Here are some rows, each followed by its group. Groups can overlap.
[-0.6  0.6 -0.9  0.2  1.8 -0.3 -0.8 -1.7  0.7  1.8 -1.1  0.9 -2.1 -2.6
  0.8  1.1 -0.9 -0.3  1.8 -0.8 -0.5  0.6  1.   1.8 -0.4  0.8 -0.6 -0.9
 -1.6 -0.1  1.4 -1.3 -0.1 -0.6] A
[-0.2 -0.4  0.  -1.2 -0.1  1.  -0.6  1.1 -0.7 -0.3  1.1  0.2  0.6  0.9
 -0.6  1.4 -0.6  0.4 -0.9 -0.7  0.2 -0.7 -0.4 -1.2  0.2  0.4  0.3 -0.8
  0.7 -0.3  0.7 -0.5 -0.5  0.7] B
[-0.7 -0.5  0.5  0.5 -0.9  1.   1.1  0.4  1.  -0.3  0.  -0.7  0.9  0.8
  0.1 -1.5  0.5 -0.2  0.3  1.2 -0.3  0.5 -0.9 -0.6  1.1  0.4 -0.6 -0.2
  0.4  0.3 -0.5  1.2  0.  -0.6] C
[ 1.   1.4  0.  -0.9  0.6 -0.9 -0.9 -0.7 -0.8  0.7  1.3 -0.1  0.4  0.5
 -0.2  0.3 -0.5  0.5  0.1 -0.7  1.7  0.3  0.6  0.7  0.8 -0.4  0.3 -0.4
  0.5  0.7  1.1 -0.4 -0.1  1. ] D
[-0.4 -0.6  0.  -0.7 -0.9  0.8  1.4  0.2 -0.2 -1.3  0.6 -0.7  0.3  0.5
 -0.5 -0.6 -0.4 -0.6 -0.6 -0.3 -0.3 -0.3 -0.8 -1.1 -0.4 -0.3 -0.2 -1.1
  0.5 -0.1  0.2  0.5  0.3 -0.5] B
[-0.6 -1.   0.   0.5 -0.8  0.7  0.   0.8  1.1 -1.2 -0.3 -0.5  1.2  0.2
  0.3 -0.8  0.6 -0.2  0.3  1.1 -1.   0.2 -0.8 -0.8  0.8 -0.6 -0.2  1.
 -0.3  0.6 -0.4  1.2  0.2 -0.4] C
[-0.5  0.2 -0.2 -1.   0.3 -0.1 -0.5 -0.7 -0.9  0.9  0.6  0.2 -0.6  0.3
 -0.2  1.4 -1.1 -0.8 -0.8 -0.6  1.1 -0.1 -0.3  0.  -0.7  0.   0.4 -0.4
  0.7  0.3  1.8 -0.6  0.4  0.8] E
[-0.4 -0.7  0.7 -1.3 -0.4  0.2  1.4  0.4 -0.4 -1.1  1.1 -0.3 -0.3  0.2
 -1.3 -0.5 -0.5 -0.1 -0.1 -0.8 -0.2  0.2 -0.2 -1.1 -0.9 -0.3  0.  -1.2
  0.8 -0.4 -0.1  0.  -0.2 -0.1] B
[-0.4 -0.1  0.5 -0.3 -0.4  0.9  0.7  0.6 -0.6 -0.5  0.6 -0.1 -0.4  0.5
 -1.2  0.3 -0.9  0.  -0.5 -0.6  0.2 -0.2 -0.4 -1.2 -0.3 -0.2 -0.3 -0.9
  0.4 -0.6  0.2 -0.5  0.   0.2] B
[-0.3 -1.2  0.3  1.7 -1.   0.9 -0.4  1.6  1.1 -0.5 -1.   0.7  0.7  0.2
  0.7 -0.7  1.6 -0.6  1.1  1.9 -1.4 -0.1 -0.1 -0.3 -0.2 -0.7 -0.1  2.4
 -0.5  0.9 -1.   0.5  0.3 -0.7] C
[-0.7 -0.9 -0.6  1.9 -0.9  0.6 -0.5  1.7  0.4 -0.7 -1.1  0.4  0.7 -0.4
  0.8 -0.5  1.7 -0.9  1.   1.5 -1.3 -0.2 -0.2  0.  -1.4 -0.5 -0.3  2.5
 -0.6  0.4 -1.4  0.6  0.1 -0.9] F
[-0.1  1.2  0.5 -0.3  0.8 -0.4 -0.7 -0.4 -0.8  1.3  1.   0.1  0.2  0.5
 -0.3  0.7 -0.7  0.2 -0.4 -0.6  1.5  0.8  0.2  0.6  0.1 -0.6  0.  -0.7
  0.8  0.3  0.9 -0.6  0.   1.2] G
[-0.7 -0.6 -0.5 -1.2 -0.5  0.8  0.4  1.  -0.9  0.7  0.4  0.4 -0.5  0.2
 -1.7  1.1 -1.1  0.5 -1.3 -0.7  0.5 -1.3 -0.4 -1.  -1.2  0.9  0.  -0.1
  0.4 -1.1  0.2 -1.2 -1.   1.4] E
[ 0.4  0.5 -0.4 -0.6  1.5 -0.2 -0.9 -1.   0.7  1.3  0.2  1.  -1.6 -2.5
  0.1  1.3 -0.8 -0.5  1.8 -0.7 -1.4  0.   1.3  1.4 -0.6  0.9 -0.1 -1.
 -2.   0.5  1.2 -1.5 -0.1 -0.6] A
[ 0.4  0.6 -1.5 -1.4  1.9 -0.8 -0.9 -0.5  1.7  1.7 -0.7  1.2 -2.  -3.
 -0.3  1.4 -0.1 -1.3  2.3 -1.1 -1.   0.4  2.   0.9  0.3  0.3  0.3  0.
 -2.3  0.5  1.2 -0.1 -0.1 -0.6] A
[ 1.4  1.3 -0.5  0.2  0.4 -1.3  0.5 -0.8 -0.9 -0.4 -0.5  0.   0.6  1.
  0.8  0.1 -0.8  1.8 -0.5 -0.6  1.1 -0.2  0.7  1.2  0.4 -0.1  0.2 -0.5
 -0.2  0.2 -0.1 -0.4  0.7  0.1] D
[ 2.   1.3 -0.7  0.1  0.6 -1.9  0.8 -0.7 -0.9  0.4  0.9 -0.1  0.7  0.7
  0.3 -0.4 -0.3  1.4  1.  -0.7  1.4  0.7  1.2  1.2  0.9 -0.5  0.7 -0.4
  0.3  0.4 -0.7  0.3  0.4  1. ] H
[-1.  -1.   0.7  1.3 -1.2  1.   0.7  1.2  1.7  0.  -0.2 -0.5  0.8  0.6
  0.6 -1.1  1.5 -0.8  1.   1.7 -0.7  0.5 -0.7  0.2  1.   0.1 -0.2  1.5
  0.   0.3 -1.6  1.8  0.5 -0.6] I
[-0.2 -0.8  0.5  1.6 -0.8  0.7  1.1  1.2  1.5 -0.4 -1.  -0.3  0.7  0.6
  0.3 -0.8  1.9 -0.8  1.1  1.5 -0.8 -0.1 -0.5 -0.3  1.  -0.5  0.4  2.1
  1.   0.6 -0.8  1.4  0.6 -0.5] C
[-0.2 -0.9  0.6  0.1 -0.5  1.   0.7  0.4  0.2 -0.8  0.4 -1.1  1.1  0.5
  0.1 -0.9  0.4 -0.3  0.   0.2 -0.5  0.  -0.8 -1.   0.6  0.  -0.1 -0.8
  0.3 -0.2 -0.4  0.5  0.  -0.4] I
[-0.2 -1.  -0.7  0.2 -1.1  1.2  0.3  0.8  0.9 -1.2 -0.1 -0.6  0.4  1.1
  0.2 -0.9  0.8 -1.  -0.4  1.1 -0.6 -0.1 -0.6 -1.   1.1 -0.5  0.   0.3
  0.8  1.  -0.6  1.1  0.3  0. ] J
[ 1.8  1.9  0.2  0.6  1.4 -1.6  0.9 -1.3 -1.   0.6  0.3 -0.5  0.4  0.8
  0.7 -0.9 -0.4  1.8  0.3 -0.4  1.4  0.3  0.4  1.5  0.9  0.   0.  -1.4
 -0.1  0.  -0.9 -0.2  0.3  0.8] H
[-0.3 -1.1  1.   0.6 -1.3  0.7  0.1  1.5  1.7 -0.7 -0.4  0.3  1.3 -0.1
  0.5 -1.   2.   0.3  1.2  1.3 -1.3  0.1 -0.2 -0.6  1.1 -0.3  0.4  1.6
 -0.4  0.  -1.7  1.7  0.2 -1.1] I
[ 0.3  0.6 -0.8 -0.6  0.5 -1.1 -0.4 -1.2 -1.2  0.5  0.3  0.2  0.   0.3
  0.1  0.  -0.9 -0.1 -0.3 -0.8  1.1  0.  -0.3  0.4 -0.3 -0.2 -0.2 -0.5
  0.5  0.6  0.4 -1.  -0.2  1.5] G
[-0.4 -1.1  0.7  1.1 -0.7  1.  -1.2  1.  -0.1  1.1 -1.   0.4  0.1 -0.5
  0.7 -0.2  0.9 -0.3  1.2  1.6 -1.4  0.5 -0.1  0.1 -1.5 -0.3 -0.4  1.9
 -0.8  0.8 -1.4  0.2 -0.3 -0.5] F
[-0.6 -0.9  0.6  0.5 -1.1  0.8  0.7  0.5  0.5 -0.6  0.1 -0.7  0.5  0.8
 -0.1 -1.5  0.8 -0.9  0.2  0.6 -1.   0.5 -0.4 -0.8  0.8 -0.3 -0.4  0.3
  0.3  0.3 -0.6  1.3  0.4 -0.3] C
[ 2.   2.   0.4  1.   0.5 -2.6 -0.1 -0.8 -0.8 -1.4 -2.4 -0.5  0.6  0.8
  0.5 -0.4  0.3  1.6 -1.1 -0.3  1.2 -1.   0.8  1.5  1.   2.1 -0.2 -0.4
  0.3 -1.5 -1.2 -0.2 -0.5  0.1] H
[ 1.   1.7 -0.1  0.2  1.4 -0.6 -1.1 -0.9 -1.  -0.1  1.4  0.1  0.1  0.4
  0.2  0.8 -0.7  0.4 -0.5 -0.8  1.4  0.1  0.3  0.1  0.2 -0.4  0.1 -0.7
  0.7  0.3  1.3 -0.9  0.   0.5] G
[-0.5 -1.1  0.6 -0.4  0.5 -0.3 -1.1 -1.  -0.3  1.4  0.3  1.3 -1.4 -2.7
 -0.4  1.6 -0.8 -0.5  2.4 -0.6 -1.4  0.6  1.3  1.4 -1.  -0.2  0.5 -0.2
 -2.3 -0.3  0.6 -1.9  0.4 -0.5] A
[ 0.9  0.7 -0.8 -0.9  0.8 -0.6 -0.6 -0.9 -0.9  0.8  1.   0.   0.5  0.1
 -0.1  0.3 -0.4 -0.2  0.3 -1.5  0.6  0.1 -0.1  0.2 -0.5 -0.3  0.6  0.1
  0.6  0.2 -0.2 -1.2 -0.2  1.6] G
[-1.  -0.7  0.6 -0.8 -0.6  0.7  0.1  0.7 -0.4 -0.8  1.2  0.   0.4  0.1
 -1.2  0.  -1.1  0.4 -0.9 -0.5 -0.4  0.  -0.2 -1.2 -0.5  0.1  0.1 -1.
  0.1 -0.2 -0.2 -0.1 -0.5  0.1] B
[-0.7 -1.  -0.2 -1.1 -1.   0.8  1.1  0.9 -0.6 -1.6  1.6  0.  -0.1  0.1
 -1.4  0.4 -0.7 -0.7 -0.7 -0.6 -0.6 -0.3 -0.4 -1.2 -1.3 -0.1  0.3 -0.8
  0.6 -0.3  0.2 -0.2  0.4 -0.2] B
[-0.4  0.3 -1.   0.2  1.2  0.6 -0.6 -1.3  0.   1.9 -0.7  1.2 -1.4 -2.3
  0.4  1.3 -1.1 -0.1  1.8 -0.6 -1.1  0.   0.9  1.8 -1.7  0.4 -0.4 -0.7
 -1.7  0.4  1.1 -1.9  0.  -0.5] A
[ 0.3  0.  -0.7 -1.1  1.3  0.1 -0.9 -1.4  0.6  1.5 -0.6  0.7 -2.2 -2.1
  0.3  1.5 -0.9 -1.2  1.7 -0.8 -1.2 -0.4  1.   1.4 -0.7  0.   0.  -1.
 -2.   0.5  1.8 -1.4  0.1 -0.9] A
[-0.8 -0.5  0.3  0.3 -0.7  0.8  0.7  0.6  0.4 -1.   0.5 -1.2  0.8  0.3
  0.  -1.2  0.2  0.  -0.2  0.5 -0.1  0.2 -0.8 -0.6  1.  -0.1 -0.4 -0.4
 -0.1 -0.2 -0.3  0.8  0.3 -0.4] J
[-0.4  0.9  0.   0.1  1.   0.5  0.2  0.5 -1.1  0.7  0.1  0.3 -0.7  0.3
 -1.   1.6 -0.8 -0.9 -1.2 -0.6  1.2 -0.4 -0.8 -0.7 -1.1 -0.4  0.  -0.2
  1.3 -0.2  1.  -1.3 -0.6  1.6] E
[ 1.8  1.5 -0.2  0.2  0.8 -1.9 -0.5 -1.2 -0.9 -1.1 -1.2 -0.5  0.9  0.4
  0.6 -0.7 -0.2  3.1 -0.8 -0.9  1.5  0.   1.1  1.2  0.7  1.5 -0.1 -0.8
  0.1 -1.2 -1.5 -0.8 -0.6  0.1] H
[ 0.6  1.  -0.1 -0.8  0.8 -0.9 -0.9 -1.4 -0.7  0.9  0.9 -0.5  0.1  0.3
  0.   0.3 -1.1  0.2 -0.3 -0.8  1.5  0.5  0.2  0.4 -0.1 -0.6  0.3 -0.6
  0.4  0.5  0.9 -0.2  0.   1.1] D
[-1.  -0.5  0.7  0.3 -1.   0.6  1.3  0.7  0.1 -1.8  0.4 -0.3  0.1  0.7
 -0.4 -0.8  0.1 -1.1 -0.3  0.4 -0.8 -0.2 -1.  -0.7  0.  -0.2  0.1 -0.4
  0.9 -0.1  0.3  0.8  0.6 -0.9] J
[ 2.4  1.7 -0.3  1.5  0.9 -2.   0.7 -1.6 -0.6 -0.9 -1.  -0.7  0.6  0.3
  0.9 -0.5  0.6  2.5 -0.8  0.1  1.4 -0.3  0.4  1.4  0.5  1.5 -0.1 -0.5
 -0.2 -1.3 -0.4  0.   0.   0.2] H
[-0.4  0.2  0.3 -0.5  0.1  0.9  0.8  0.6 -1.   0.3  0.4  0.3 -0.4  0.2
 -1.5  1.  -0.9 -0.5 -1.1 -1.1  0.3 -0.5 -0.5 -1.2 -1.5 -0.1 -0.1 -0.2
  0.9 -0.6  0.6 -1.  -0.6  1. ] B
[-0.5 -0.9  0.6  2.  -0.8  0.5  0.3  1.4  1.4  0.3 -0.3 -0.5  0.8  0.1
  0.2 -0.9  1.8 -0.6  1.9  1.6 -1.1  0.7 -0.1  0.4  0.4 -0.2 -0.1  2.3
 -0.5  0.2 -1.7  1.2  0.3 -0.3] F
[-0.3 -0.9  0.4  0.1 -1.3  0.6 -0.3  0.5  1.4 -1.2 -0.6 -0.3  0.8  0.2
  0.6 -1.7  1.4  0.   0.4  1.2 -0.9  0.6 -0.3 -0.6  2.  -0.5 -0.4  1.1
  0.2  0.5 -0.7  1.5  0.1 -0.7] F
[ 0.8  1.2 -0.6 -0.4  0.9 -0.6 -0.1 -1.2 -0.8  0.8  0.4  0.1 -0.1  0.4
  0.6  0.7 -0.9  0.1 -0.5 -0.5  1.2 -0.3 -0.1  0.4 -0.7 -0.1  0.4 -0.7
  0.5  0.9  0.9 -0.5  0.2  0.1] D
[ 0.4  1.  -0.7 -0.5  0.5 -0.7 -0.4 -0.9 -1.1  0.7  0.4  0.1  0.1  0.5
  0.2  0.1 -0.7 -0.2 -0.3 -0.8  1.4  0.1  0.2  0.4  0.1  0.   0.  -0.6
  0.6  0.9  0.8 -0.8 -0.3  0.8] G
[ 0.7  0.2 -0.9 -1.6  1.6 -0.4 -0.6 -1.   1.3  1.8 -0.1  0.9 -2.7 -2.9
 -0.3  1.2 -0.6 -0.9  1.9 -0.9 -1.1  0.6  1.5  1.3  0.1  0.1  0.  -0.8
 -1.7  0.2  1.2 -0.9  0.1 -0.4] A
[-0.7 -0.7 -0.3 -1.  -0.8  0.9  0.5  0.5 -0.7  0.1  1.2  0.   0.   0.4
 -1.1  1.1 -1.2 -0.2 -1.  -0.7 -0.1 -0.1 -0.3 -1.  -0.9 -0.1  0.1 -1.
  0.4 -0.6  0.4 -0.2  0.2  0.4] B
[-0.6  0.3 -0.1 -1.1  0.5  0.2  0.1  0.8 -1.1  0.2  0.7  0.6 -0.6 -0.2
 -1.4  1.5 -0.9  0.2 -0.6 -1.2  0.7 -0.5  0.  -1.1 -1.1 -0.3 -0.1  0.5
  0.4 -0.4  1.  -1.2 -0.6  1. ] E
[-1.  -1.   0.5  1.6 -1.   0.7  1.3  1.3  1.5  0.6 -0.5 -0.2  0.8 -0.2
  0.7 -1.3  1.8  0.   1.   1.8 -0.8  0.5 -0.6  0.   0.8  0.  -0.5  1.8
 -0.1  0.1 -1.7  1.4  0.4 -0.7] I
[ 1.6  1.6  0.3  0.5  1.2 -2.2  0.4 -1.3 -0.9 -0.1  0.2 -1.1  0.1  0.6
  0.5 -0.9 -0.2  2.8 -0.5 -0.5  1.6  0.5  0.9  1.7  1.4  0.4  0.2 -0.9
  0.1 -0.7 -1.  -0.3  0.5  0.6] H
[-0.5 -0.8  0.2 -0.3 -0.7  0.1 -0.7  0.1 -0.1 -1.2  0.8 -0.8  0.   0.7
  0.   0.3  0.  -0.3 -1.  -0.6 -0.7 -0.2 -0.2 -1.3  0.7 -0.1  0.2 -1.2
  0.5 -0.4  0.6  0.8 -0.1 -0.6] J
[-0.5 -0.6  0.3 -0.3 -0.5  1.3  0.8  0.3 -0.1 -1.   0.9 -0.9  0.9  0.6
 -0.4 -0.7 -0.1 -0.3  0.  -0.4 -0.3 -0.1 -0.8 -1.2  0.2  0.   0.  -0.7
  0.3 -0.1 -0.2  0.5 -0.1 -0.2] C
[ 2.6  1.7  0.3  0.9  0.3 -3.   0.  -0.5 -0.6 -1.8 -1.9 -0.2  0.7  0.2
  0.4 -0.2  0.5  2.1 -0.6 -0.2  1.4 -0.7  1.1  1.3  0.9  2.3 -0.2  0.
 -0.1 -2.  -1.3  0.4 -0.3 -0.3] H
[ 1.2  0.9 -0.1 -0.2  0.9 -1.3 -0.6 -1.4 -1.1 -0.1  1.1 -0.6  0.4  0.4
  0.3  0.1 -0.6  0.8 -0.7 -0.9  1.1  0.5  0.2  0.7  0.5 -0.6  0.2 -0.7
  0.6  0.2 -0.2 -0.8  0.3  1. ] G
[-0.7 -1.2  0.3  1.3 -1.2  0.9  0.1  1.2  1.6 -0.4 -0.8  0.1  0.5  0.2
  0.7 -0.5  1.4 -0.5  0.6  1.8 -0.8  0.1 -0.5 -0.7  0.4 -0.6  0.1  2.4
  0.4  0.4 -0.6  1.5  0.6 -0.9] I
[-1.  -1.4  0.2  1.6 -1.6  0.4  0.   1.5  1.5  0.2 -0.2 -0.2  0.5  0.2
  0.7 -0.9  1.9 -1.   0.3  1.9 -1.1  0.4 -0.5 -0.1 -0.2 -0.3 -0.1  1.9
 -0.1  0.1 -1.6  1.4  0.4 -0.7] F
[-0.4  0.  -0.2 -1.2  1.2 -0.4 -0.6 -1.3  0.6  1.4 -0.5  1.1 -2.2 -2.7
 -0.2  0.9 -0.9 -0.3  2.2 -1.2 -1.1  0.7  1.1  1.4  0.1  0.1 -0.2 -0.6
 -2.3  0.   0.8 -1.   0.2 -0.3] A
[-0.6 -0.8 -0.2 -0.7  0.2  1.2  0.   0.4 -1.2 -0.4  0.3 -0.1 -0.6  0.3
 -0.5  0.2 -0.9  0.2 -1.7 -0.6  0.2 -0.8 -1.  -1.4 -1.2  0.6  0.1 -0.8
  0.4 -1.   0.3 -1.  -0.7  0.5] B
[ 2.1  1.9 -0.1  0.5  0.8 -1.9  0.4 -0.7 -0.9 -0.9 -1.  -0.6  0.3  0.7
  0.6 -0.2 -0.2  2.3 -0.8 -0.3  1.4 -0.1  0.6  1.7  0.8  1.  -0.4 -0.9
 -0.1 -0.7 -0.9  0.2  0.  -0.4] H
[ 0.4  0.8 -0.2 -1.1  0.7 -0.3 -1.  -0.6 -0.8  0.5  0.7  0.5 -0.4  0.2
 -0.6  1.  -1.  -0.8 -0.5 -1.   1.1 -0.1  0.  -0.6 -0.7 -0.6  0.2  0.4
  1.   0.4  1.5 -0.8 -0.2  0.8] G
[ 0.9  0.9 -0.5 -0.1  0.9 -0.5  0.  -1.4 -0.8  0.9  0.9 -0.2 -0.1  0.5
  0.4  0.4 -0.7 -0.9 -0.8 -0.4  0.9  0.1 -0.2  0.2  0.1 -0.5  0.7 -0.7
  0.6  0.2  1.  -0.5  0.5  0.9] D
[ 0.  -1.5  0.1  0.6 -1.1  0.5 -0.6  1.3  1.1 -1.1 -0.4 -0.4  0.6  0.7
  0.6 -0.8  1.9 -0.8  0.1  2.  -1.6 -0.5 -0.6 -0.8  0.6 -0.6  0.5  1.9
 -0.1  0.6 -0.9  1.   0.1 -0.6] F
[ 0.2  0.9 -1.  -1.6  1.5 -0.6  0.3 -0.3  1.4  1.7  0.2  1.6 -2.6 -2.4
 -0.8  1.1 -0.6 -0.5  1.9 -0.4 -0.9  0.6  1.9  1.2  0.8  0.9 -0.4 -1.
 -2.6  0.5  1.1 -0.2 -0.3 -0.5] A
Which 2 groups are nearest to each row below, nearest first, going by the distance to the group's nearest row?
[-0.5 -0.6  0.2 -0.1 -0.9  1.3  0.   0.4 -0.2 -1.5  0.8 -0.3  0.7  0.7
 -0.8  0.  -0.5 -0.9 -0.9 -0.1 -0.6 -0.3 -0.8 -1.3 -0.3 -0.3  0.3 -1.1
  0.3  0.  -0.2  0.5  0.  -0.1] -> C B
[-0.4  0.3 -0.8 -1.5  1.6  0.5 -1.1 -1.6  1.3  1.7 -0.6  1.4 -2.1 -2.7
  0.   1.7 -1.  -0.9  1.6 -0.8 -1.   0.3  0.9  1.3 -0.5 -0.1  0.2 -1.
 -1.8  0.   1.5 -1.2 -0.2 -0.8] -> A E
[-0.8 -1.3 -0.4  0.9 -1.3  0.9  0.5  1.4  1.2 -0.6 -0.7  0.2  0.8  0.7
  0.5 -1.1  1.2 -0.4  0.5  1.7 -1.3 -0.3 -0.2 -0.5  0.5 -0.3 -0.2  1.4
 -0.3  0.8 -0.8  1.   0.1 -0.8] -> I C
[-0.1 -1.4  0.8  1.6 -1.1  0.7  0.3  1.2  1.3  0.3 -1.2  0.4  0.4  0.4
  0.8 -0.9  1.8 -0.7  1.   2.  -1.1  0.4 -0.5 -0.4  0.1 -0.2 -0.1  1.5
 -0.1  0.5 -1.5  1.1  0.  -0.4] -> F C
[-0.2 -1.5  0.9  0.3 -1.7  0.4  0.4  1.   1.4 -0.8 -0.1 -0.4  0.6  0.6
  0.1 -1.1  1.7 -1.3  0.5  0.9 -1.2  0.4  0.  -0.8  1.2 -0.3  0.7  0.9
  0.3  0.4 -0.9  2.   0.3 -0.9] -> C F
[ 0.5  1.2 -0.7 -0.1  1.3 -0.8 -0.2 -1.5 -0.8  1.2  0.6 -0.3 -0.1  0.2
  0.2 -0.3 -0.8 -0.2 -0.2 -1.   1.5  0.3 -0.1  0.5  0.3 -0.5  0.4 -0.2
  0.8  0.1  0.6 -0.7 -0.4  1.7] -> D G
Which 3 groups are nearest to each row below, nearest first, going by the distance to the centre of the group?
[-0.9 -0.7  0.4  0.3 -1.   0.7  1.1  0.8  0.2 -1.   0.8 -0.6  0.4  0.9
 -0.6 -1.2  0.1 -0.3  0.2  0.3 -0.9  0.3 -0.5 -0.8  0.7 -0.3 -0.2 -0.8
  0.2  0.4 -0.6  0.7 -0.1 -0.4] -> J C I
[-0.2 -0.9 -0.4  0.2 -1.8  0.8 -0.3  0.8  1.7 -1.2 -0.5  0.   0.5  0.7
  0.  -0.6  1.3 -1.1  0.5  1.1 -1.   0.3  0.  -1.   0.6 -1.1  0.2  1.7
  0.6  0.8 -0.3  2.1 -0.1 -0.8] -> C I F
[-0.5 -1.2  0.9 -0.3 -1.1  0.9  0.2  0.8  1.1 -1.   0.5 -0.3  1.1  0.4
  0.1 -0.8  1.  -0.5 -0.4  1.3 -1.3  0.1 -0.4 -0.6  1.  -0.4  0.4  0.2
  0.7  0.6 -0.9  1.4  0.8 -0.6] -> C J I
[ 0.   0.  -0.3  0.3  0.4  0.  -0.8 -0.8 -0.4  1.5 -0.4  1.2 -1.2 -1.7
  0.2  1.5 -0.6 -1.   2.  -0.6 -1.1  0.6  1.   1.4 -2.1  0.  -0.3 -0.6
 -1.6  0.2  0.7 -1.4  0.5 -0.7] -> A G D
[ 1.2  0.6  0.1 -0.6  0.9 -1.4 -0.9 -1.2 -1.2  0.5  1.  -0.3  0.1  0.3
  0.  -0.2 -1.   1.5 -0.4 -1.   0.8  0.4  0.3  0.8 -0.5 -0.2  0.2 -0.8
 -0.2 -0.2 -0.8 -1.5  0.2  1. ] -> G D H
[-0.5 -0.1 -0.3  0.2  1.1  0.1 -0.6 -1.2 -0.1  2.  -0.5  1.3 -1.6 -2.2
  0.2  1.7 -1.  -0.4  2.2 -0.9 -0.9  0.3  1.   1.7 -2.  -0.2 -0.2 -0.6
 -1.9  0.5  1.1 -1.5  0.1 -0.5] -> A G D
[-0.6 -0.2  0.2  0.3  0.6 -0.1 -0.7 -0.8 -1.   1.8 -0.2  1.1 -1.4 -1.9
  0.   0.3 -0.7  0.   2.  -0.3 -0.9  0.9  0.8  1.6 -1.9  0.2 -0.9 -0.4
 -2.1  0.6 -0.2 -1.3  0.2 -0.1] -> A G D
[-0.2 -1.3 -0.3  0.1 -1.3  0.7  0.6  0.6  1.1 -0.3  0.  -0.6  0.5  0.8
  0.4 -1.1  1.1 -0.5  0.2  0.9 -0.6  0.3  0.2 -0.8  1.2 -0.4  0.   0.5
  0.6  0.6 -0.2  1.4  0.4 -0.9] -> C I J
[-0.4 -1.3 -0.2  1.8 -1.3  1.   0.   1.4  0.9 -0.8 -0.5 -0.1 -0.1  0.1
  0.2 -0.1  1.8 -1.5  0.3  1.5 -1.2 -0.7 -0.3 -0.5 -0.9 -0.8  0.9  2.4
  0.1  0.4 -0.8  0.9  0.7 -0.7] -> F I C
[-0.7 -1.  -0.2 -0.6 -0.7  1.1  0.4 -0.3 -0.1 -1.2  0.2 -0.8  0.7  0.7
 -0.1 -1.  -0.2 -0.4 -0.6 -0.2 -0.9  0.1 -0.7 -1.   0.6 -0.2  0.  -0.7
  0.4  0.2 -0.2  0.3  0.4 -0.2] -> J B C
[ 0.  -0.6 -0.1  0.3 -1.6  0.7  0.7  0.6  0.6 -1.5 -0.1 -0.7  0.5  0.7
 -0.3 -1.2  1.  -0.8  0.3  0.4 -1.  -0.1 -0.5 -0.9  1.2 -0.5 -0.2  0.
  0.1  0.3 -0.7  1.1  0.4 -0.6] -> C J I
Which 3 groups are nearest to each row below, nearest first, going by the distance to the group's nearest row?
[-0.6 -1.   0.7  0.3  0.  -0.1 -0.5 -0.9 -0.8  1.7 -0.3  0.7 -1.  -1.5
  0.4  1.4 -0.5 -0.6  1.8  0.1 -1.3  0.4  0.6  1.4 -2.6 -0.5  0.1  0.1
 -1.6  0.5  0.5 -1.2  0.1 -0.6] -> A F E
[-0.2 -1.5 -0.1  0.1 -1.   1.  -0.9  0.5  1.1 -0.9  1.  -0.5  0.9  0.6
  0.5 -0.4  0.8 -0.5  0.6  0.9 -0.9  0.4  0.  -0.9  0.9 -0.3  0.6  0.7
  0.1  0.  -0.2  1.2  0.2 -0.9] -> C J F
[-0.8 -1.1  0.2  0.9 -1.2  0.3  0.2  0.8  0.8 -1.4  0.5 -0.5  0.8  0.4
  0.1 -0.2  0.7 -1.2 -0.3  0.8 -0.9  0.2 -0.4 -0.9  0.3 -0.5  0.5  0.
  0.3  0.6 -0.2  1.1  0.5 -0.6] -> C J I
Which 3 groups are nearest to each row below, nearest first, going by the average distance to the group's rows?
[-0.4 -0.6  0.3  0.9 -0.9  1.2  0.3  0.8  1.  -1.2 -0.1 -0.6  0.8  0.8
  0.5 -1.   0.9 -1.1 -0.2  1.6 -0.6 -0.1 -0.9 -0.3  1.1 -0.4 -0.2  0.9
  0.5  1.  -0.3  1.3  0.7 -0.6] -> C J I
[-1.  -0.4  0.3 -1.1  0.1  0.6  1.5  1.  -1.1  0.1  0.2  0.4 -0.8 -0.3
 -1.8 -0.2 -1.   1.5 -1.  -0.6  0.2 -1.2 -0.5 -0.6 -1.5  0.6 -0.9 -0.1
  0.2 -1.9 -0.5 -1.5 -1.   0.6] -> B E G
[-0.5 -1.2  0.3  0.5 -1.4  0.8 -1.2  0.9  1.6 -0.8 -0.5 -0.3  0.6  0.4
  0.6 -1.1  1.7 -0.6 -0.3  1.4 -1.2  0.4 -0.4 -1.4  0.7 -0.4  0.3  1.9
  0.3  0.5 -1.1  1.8 -0.1 -0.6] -> F I C
[-0.6 -1.2  0.2  0.4 -1.3  0.9  0.6  1.4  1.1 -1.3  0.2 -0.4  0.7  0.7
 -0.1 -0.8  0.9 -0.9 -0.2  1.1 -0.8 -0.4 -0.6 -0.8  0.9 -0.6  0.   0.7
  0.7  0.6 -0.8  1.   0.2 -0.6] -> C J I
